In the data rows, the value 128 means zero.
Some points, one per row:
[138  94 130 167 172 119 163 106 125 137 108 141 127  82 160 164 137 110 110 102 130  85]
[ 91 162 133  96 172 167 121 135 105 104 182 123 129 111 120 134 129 120 122 182 162 154]
[ 93 122 106  86  77 105  62 194 125 147 213 143  90 218  63  51  84 169 202 120 118 173]
[166  85 155 163 118  75 122 103 153 143  74 100 130 131 160 138 131 112  93  77  86 130]
[147  90 158 120  99  56 142 141 137 167 116 130 116 160 137  72 113 156 191  75  88 111]
[172 116 133 148  90 109 115 121 145 162  75 149 134 136 147 116 116 142 117  98 106 127]
[ 73 137 121  60 138 112  81 188 134 109 196 118 113 231  56  34 100 167 185 123  94 176]
[117 138 137 123 168 160 143 113 109 116 107 125 133  92 154 155 142 101  87 158 162 114]
[182 110 152 137 102  76 145 109 150 158  21 127 136 108 157 131 120 122 127  83  72 114]
[150 121 144  99 110 136 120 142 103 142 150 137 123 130 153  60 109 133 131 118 169 116]
[106 143 111 142 167 192 174  57 119 135 101 129 141  66 172 200 152  79  44 139 164  90]
[135 140 150 100 109 150 121 141 114  99 155 125 132 146 118 101 131 133 116 133 154 155]
[155 110 136 139 128  95 161  95 144 166  75 134 150 101 187 154 130 113 118  96  71  91]
[127 138 149 116 172 134 133 150 121 134 145 126 128 112 135  84 113 126 149 146 148 112]
[139 114 121 152 115 108 145 118 134 144 122 144 121 127 135 124 140 139 125 115 117 118]
[155 141 125 140 144 170 144 103 120 104 100 136 152  88 173 140 155 101  67 148 149  99]
[118 121 111 132  91 137 118 123 127 125 141 138 116 137 122 123 127 132 134 124 130 141]
[113 149 136 103 119 167 103 143 119 109 159 119 132 150 106 114 131 121 103 150 147 160]
[216 107 191 185 144 110 200  86 114 167  51 149 149  50 191 149 154 100  80 142 169  43]
[127 144 114 140 102 134 100 143 140  97 153 134 139 166 108 120 140 148 106 122 124 158]
[122 132 147 133 132 139 145 121 130 129 109 130 122 126 125 145 133 112 103 136 143 127]
[107 141 116 102 121 143 130 135 122 127 166 144 127 131 129 140 133 131 117 144 140 129]
[159 110 120 152 121 124 134 110 123 116  98 124 136 110 150 148 123 119 130 113 105 115]
[ 71 152 126  66 131 152  70 188 100 104 224 109 112 170  64  84 111 143 163 161 167 196]
[128 135 110 112 120 144 117  78 121 166 143 141 136 124 149 128 129 110 101 134 122 123]
[ 52 121 109 111 121 133 112 171 109  96 243 123  88 196  63  79 104 166 203 137 167 161]
[161 118 119 183 121 125 169  48 125 165  75 146 148  57 183 201 141  90  84 129 136  98]
[131 121 146 108 145 121 148 157 130 115  92 121 129 122 140 118 148 118 141 129 100 109]
[193  95 150 158  98  80 166  98 140 160  33 105 135  93 186 145 138 104 101  87 105  82]
[155 112 138 159 146 107 125 142 138 137 142 130 132 120 100 123 121 154 143 139 121 125]
[154 112 147 155 119  95 124 135 143 131  95 113 142 135 127 125 134 135 126  95 102 115]
[133 157 119 125 124 159 126 135 122 110 132 124 134 136 113 153 130 110 107 168 133 144]
[114 131  99 116 146 146 121 115 110 133 153 137 120 112 148 124 100 125 140 135 136 128]
[141 109 142 142 121  89 158 127 138 124  67 119 127 107 155 175 176 127 122 127  97 121]
[104 129 130 113 168 171 124 170 116  90 194 117 123 151  77 113 146 127 128 158 131 143]
[114 127 139 130 127 122 128 137 127 108 125 120 119 126 132 128 134 131 136 138 139 130]
[ 32 193 107  33 158 186  72 233  82  67 255 131  99 199  35  66 123 162 164 196 188 213]
[162 138 142 160 136 145 130  81 137 144  94 128 154  95 164 168 121  94  86 129 136 124]
[152  98 131 152  99  89 164 101 134 142 100 145 120 123 155 129 138 130 140 102 102  98]
[ 81 171  98  97 144 176 109 140 112  87 174 126 128 132 102 151 136 130 103 186 162 162]
[139 129 141 112 121 136 101 123 116 146 145 131 135 131 115 122 117 105 119 146 145 152]
[155  94 133 171  78  98 153 117 153 169  63 128 123 124 132 143 126 136 134  73  94  95]
[ 96 110 103 111 178 136 127 145 117 106 166 114 116 137 125 115 142 132 142 127 105 125]
[103 162 113 134 141 154 132 120 138 118 130 135 127 107 128 167 132 119 107 171 148 143]
[134 126 147 119  99 102 123 141 118 138 113 131 125 114 126 114 106 156 165 118 141 128]
[ 86 132 137  40  71 101  53 196 116 137 222 125  95 241  51  24  59 189 248 111 108 214]
[146  96 132 184 102  77 142 139 154 139 106 138 115 155 120 108 128 161 152  76  75 114]
[127 126 120 138  97 105 108 130 161 159 116 143 126 139 136 116  97 119 133 102 127 116]
[156 101 118 143 114  45 150 107 158 154  51 132 132 131 154 142 131 134 180  87  42  92]
[124 147  88 122 159 192 132  99 110  99 143 130 130  87 149 162 151  99  66 184 154 136]
[142  98 123 174  74  46 138 103 164 206  81 148 114 119 153 140 102 150 187  62  88 100]
[101 147 121 125 156 157  90 131 120 129 165 145 143 114 118 129 111 121 133 153 155 149]
[ 98 152 140  46 139 155  72 154  88 114 250  94 104 181  75  66 111 129 152 155 147 204]
[131 152 139 127 139 149 140 121 138 119  73 116 149 118 122 179 115  95 126 130 136 130]
[148 113 135 117 133 156 129 126 115  94  95 124 151 117 136 117 139 118 108 127 138 114]
[ 77 142 136  79 109 136  97 164 119 130 178 132 119 196  85  58 113 157 152 129 146 164]
[107 148 112 191 145 174 159  88 121 108 117 128 145  75 157 202 160  96  70 163 187 104]
[ 85 149 107 131 146 126 104 134 129 149 160 159 113 121 117 129 107 148 141 137 148 152]
[153 158 137 159 144 167 143 132 111 120 158 144 130  67 132 183 144 119  86 162 205 126]
[156 100 121 183 118 133 186  68 148 130  22 120 154  68 184 220 158  86  74 101 110  79]
[159  71 110 115  29   4 100 178 156 207 102 150  88 189 100  28  92 215 253  26  54 119]
[137 140 127 143 130 138 128 119 109 123 134 141 131 105 151 148 111 126 124 122 154 132]
[170  80 137 154 110  79 149  99 144 188  81 146 130 113 148 115 116 139 148  72  99 100]
[155 123 113 147 143 165 164  60 124 134  99 131 132  79 166 177 158  84  74 144 121  94]
[ 95 174 103 104 159 221  72 176 103  55 235 133 125 148  67 106 122 120  94 211 198 186]
Here are 40 more points, each followed by its number:
[119 114 106 139 150 115 116 151 134 128 161 134 117 138 137  87 130 134 143 121 138 120] 0
[130 141 122 135 150 127 103 141 126 124 168 137 113 137 115  97 129 138 128 154 133 141] 1
[178 122 134 147 103 130 147  44 129 187  99 136 138  80 150 156 127  99 104 134 122 104] 2
[ 98 117 117 105  88  87  93 187 129 117 150 129 106 195 111  71 120 178 172  65 107 157] 3
[107 140 137  55  50  77  69 168 134 170 153 119 124 232  80  57  66 173 230  79  81 192] 4
[141 140 122 140 151 164 149 107 117 110 110 125 136  85 151 178 145 107  93 168 140 128] 5
[144 101 139 122  95 112 131 149 134 125  91 130 120 158 119 112 121 149 150  92 110 115] 6
[ 90 140 102  76 109 146  93 155 129 129 192 130 109 185  94  94 102 137 160 148 135 161] 7
[129 131 136 105 153 141 151  98 120 137  98 132 136 102 145 132 132 110 115 131 136 107] 8
[117 163 100 119 106 149  51 186 109  89 252 141 117 208  75  41 123 162 135 179 160 172] 9
[ 92 177 105 114 168 235 121 127  85  82 196 125 127 105 136 158 146  90  42 202 201 155] 10
[182 109 166 136  91  84 140 114 158 163  43 118 144 151 142 120  99 133 159  68  80 110] 11
[152  98 157 120 110  89 159 132 136 155  77 129 126 138 152 113 161 130 140 116 111  92] 12
[116 130 128 147 123 120 133 130 149 124 120 123 125 146 105 144 122 138 143 138 106 137] 13
[ 83 152 116  94 170 201 107 170  90  77 193 101 125 130 106 137 157 116  82 165 181 163] 14
[125 131 162 112 135 120 119 130 138 119  77 106 147 113 119 146 112 127 146 128 111 136] 15
[145 157 136 150 168 155 137  98 116 111 125 120 146  67 148 168 130 100 100 179 159 118] 16
[114 152 107 143 136 149 136 104 126 112 119 122 125 105 136 181 138 115  96 153 141 142] 17
[169  82 121 157 138  88 174  66 140 174  51 146 138  71 200 158 141 124 122  58  76  77] 18
[104 146 109 133 168 146 140 114 125 105 137 132 136  94 137 158 155 102 114 164 164 118] 19
[ 88 156 130  68  81 119  92 120 130 160 157 120 138 178  99 113 115 136 161  98 117 179] 20
[163  81 141 172  92  54 142 122 153 158  85 126 128 126 121 131 136 156 165  81  69 106] 21
[123 134 130 109 159 180 141 125 116 111 115 121 141  92 160 138 130  99 103 145 155 112] 22
[113 155 149 100 143 183 124 144 112  93 142 101 139 138 112 141 134 107 103 157 160 158] 23
[168 140 137 128 103 121 108 100 124 151 102 142 136 102 176 122 143 114  92 143 142 133] 24
[155 102 133 102  54  30  95 158 151 236 115 155 108 187 121  54  72 178 228  79  61 114] 25
[133 102 116 182 109  89 170 104 135 116  67 125 122 110 180 185 174 121  98 105 102  98] 26
[127 110 137 121 103  85 116 175 122 116 152 135 110 194 119  76 141 171 141  92 104 140] 27
[125 160 120 164 146 189 141  91 120  92 114 129 143  83 154 184 143  94  52 182 177 121] 28
[ 87 154 131  81 127 136 104 168 112 134 202 133 109 177  71  84 106 158 157 153 153 177] 29
[105 139 121 106 104 102 100 150 133 148 184 145  96 168  97  87  87 155 158 125 134 161] 30
[152 129 138 134  95 126 128 121 135 146  84 130 147 111 139 157 120 122 130 105 113 127] 31
[124 145 145  99 144 182 149  76 108 136 129 128 136 110 147 148 112  90  89 146 152 132] 32
[ 83 139 119  62 127 112  72 239 107 106 246 141  86 219  27   9 115 196 227 140 122 186] 33
[124 117 118 134 134 119 134 123 124 105 171 119 112 159  92 125 137 142 147 111 109 139] 34
[128 151 104 168 136 154 123 119 128 103 158 135 137 121 137 149 153 132  83 160 152 128] 35
[104 135 124 111 176 173 137 126 119  90 126 110 136 107 145 156 161  98  99 169 156 120] 36
[148 119 160 108 141 161 118 163 106 106 133 120 142 124 135  72 148 116 101 124 163 100] 37
[153 114 142 139 100  82 107 129 142 152 112 119 121 155 121  96  94 140 153  88 122 124] 38
[177 105 118 194 186 146 191  51 136 127  55 132 156  17 171 207 147  85  83 137 105  80] 39
Which of these numbered points is nearest to each point below, ignoring the 2 directions in which the first points spread most? Its number follows each.
[158  82 133 151  90  66 146 116 140 140 114 130 114 166 132 103 134 156 171  49  56 101] > 34
[ 98 130 115  57 103 139  55 153 105 158 238 136 109 171  57  29  79 162 205 158 130 181] > 2
[150 101 163 145 150  52 148 124 146 142 113 133 138 116  90 123 145 145 163  89  88 125] > 21
[113 125 133 123  95  96 113 160 147 131 130 122 116 171  79 103 103 162 188 123 111 149] > 13
[165  95 160 141 110  73 157 122 157 147  39 116 144 119 161 143 135 132 140  87  82 110] > 23
[137 140 128 133 159 164 147 119 118 121 103 147 137  79 166 172 148 104  80 158 155 117] > 5
[142 120 153 162  94  76 142 136 141 153 128 132 107 140 136 121 114 155 146 118 130 126] > 30
[121 150 129 117 117 135  97 159 125 131 146 114 125 160  88 115 118 130 137 136 137 151] > 31
[105 133 125 108 155 138 118 146 120 102 141 115 127 134 121 120 152 123 120 153 135 141] > 36
[158 107 162 111 114  95 125 169 143 132  86 114 132 159 105  96 106 153 175  90  87 138] > 23
[120 103 125 116 153  73 103 144 136 168 157 131 124 127 116  57 128 149 171  95 116 116] > 0
[ 94 145 127  63 161 167  95 183 115  90 171 120 120 148  88  95  99 144 163 142 146 161] > 22
[163 161 171 128 145 144 167  69 123 142  92 117 145 111 133 171 119  68 102 162 150 124] > 11
[185  90 152 152  79  58 167  98 151 186  53 135 116  99 154 135 105 148 176  56  89  87] > 29
[127 154 105 167 209 209 180  21 108 109  99 138 157   0 206 255 176  54  22 191 176  95] > 18
[116 116 120 127 121 102  93 171 138 130 173 146 101 186 104  62 118 163 156 118 114 142] > 1
[149 127 130 176 146 137 150  96 120 117 109 118 137  87 154 172 150  98  92 146 136 105] > 21
[145 122 136 128 148  86 136 175 142 114 113 117 122 154  97  85 139 158 170 112  80 109] > 33
[ 47 165 108 121 172 201 131 162 101  58 196 105 127 133  94 166 163 112  77 190 203 164] > 26
[106 133 130  91 146 123 132 161 136 125 118 119 125 144 117 128 132 121 134 124 108 140] > 36
[144 165  93 143 157 181 130  83 113 127 133 134 137  77 159 158 121 117  70 153 157 127] > 30
[181 105 146 176 152 102 177  56 136 177  54 149 152  47 202 185 137  96 109 118 116  57] > 16
[183  83 162 203 122  70 194  74 144 152  50 124 138  89 168 164 150 115 120  60  78  61] > 34
[126 146 139 121 132 161 147 140 125  95  97 100 130 106 114 176 131 121 133 145 142 141] > 15
[ 77 152  98  87 185 205  88 164 101  75 243 122 111 138 107 107 146 116  98 199 171 160] > 0
[156  95 143  89 108  86 112  87 128 166 137 107 112 154 140 103  99 125 171  91  63 147] > 32
[155 103 135 141 128 126 144 149 119 130 118 138 130 128 148  92 147 125  98 104 142  80] > 37
[ 81 154 128  96 179 218 116 144  95  84 181 111 128  99 113 168 156  92  65 189 193 170] > 14
[187  72 140 165 101  74 172 102 145 178  32 135 133  85 182 134 129 132 140  54  84  51] > 22
[140 112 128 129  62  51 109 158 167 165 116 135 110 189 116  79  90 167 184  88  81 125] > 28
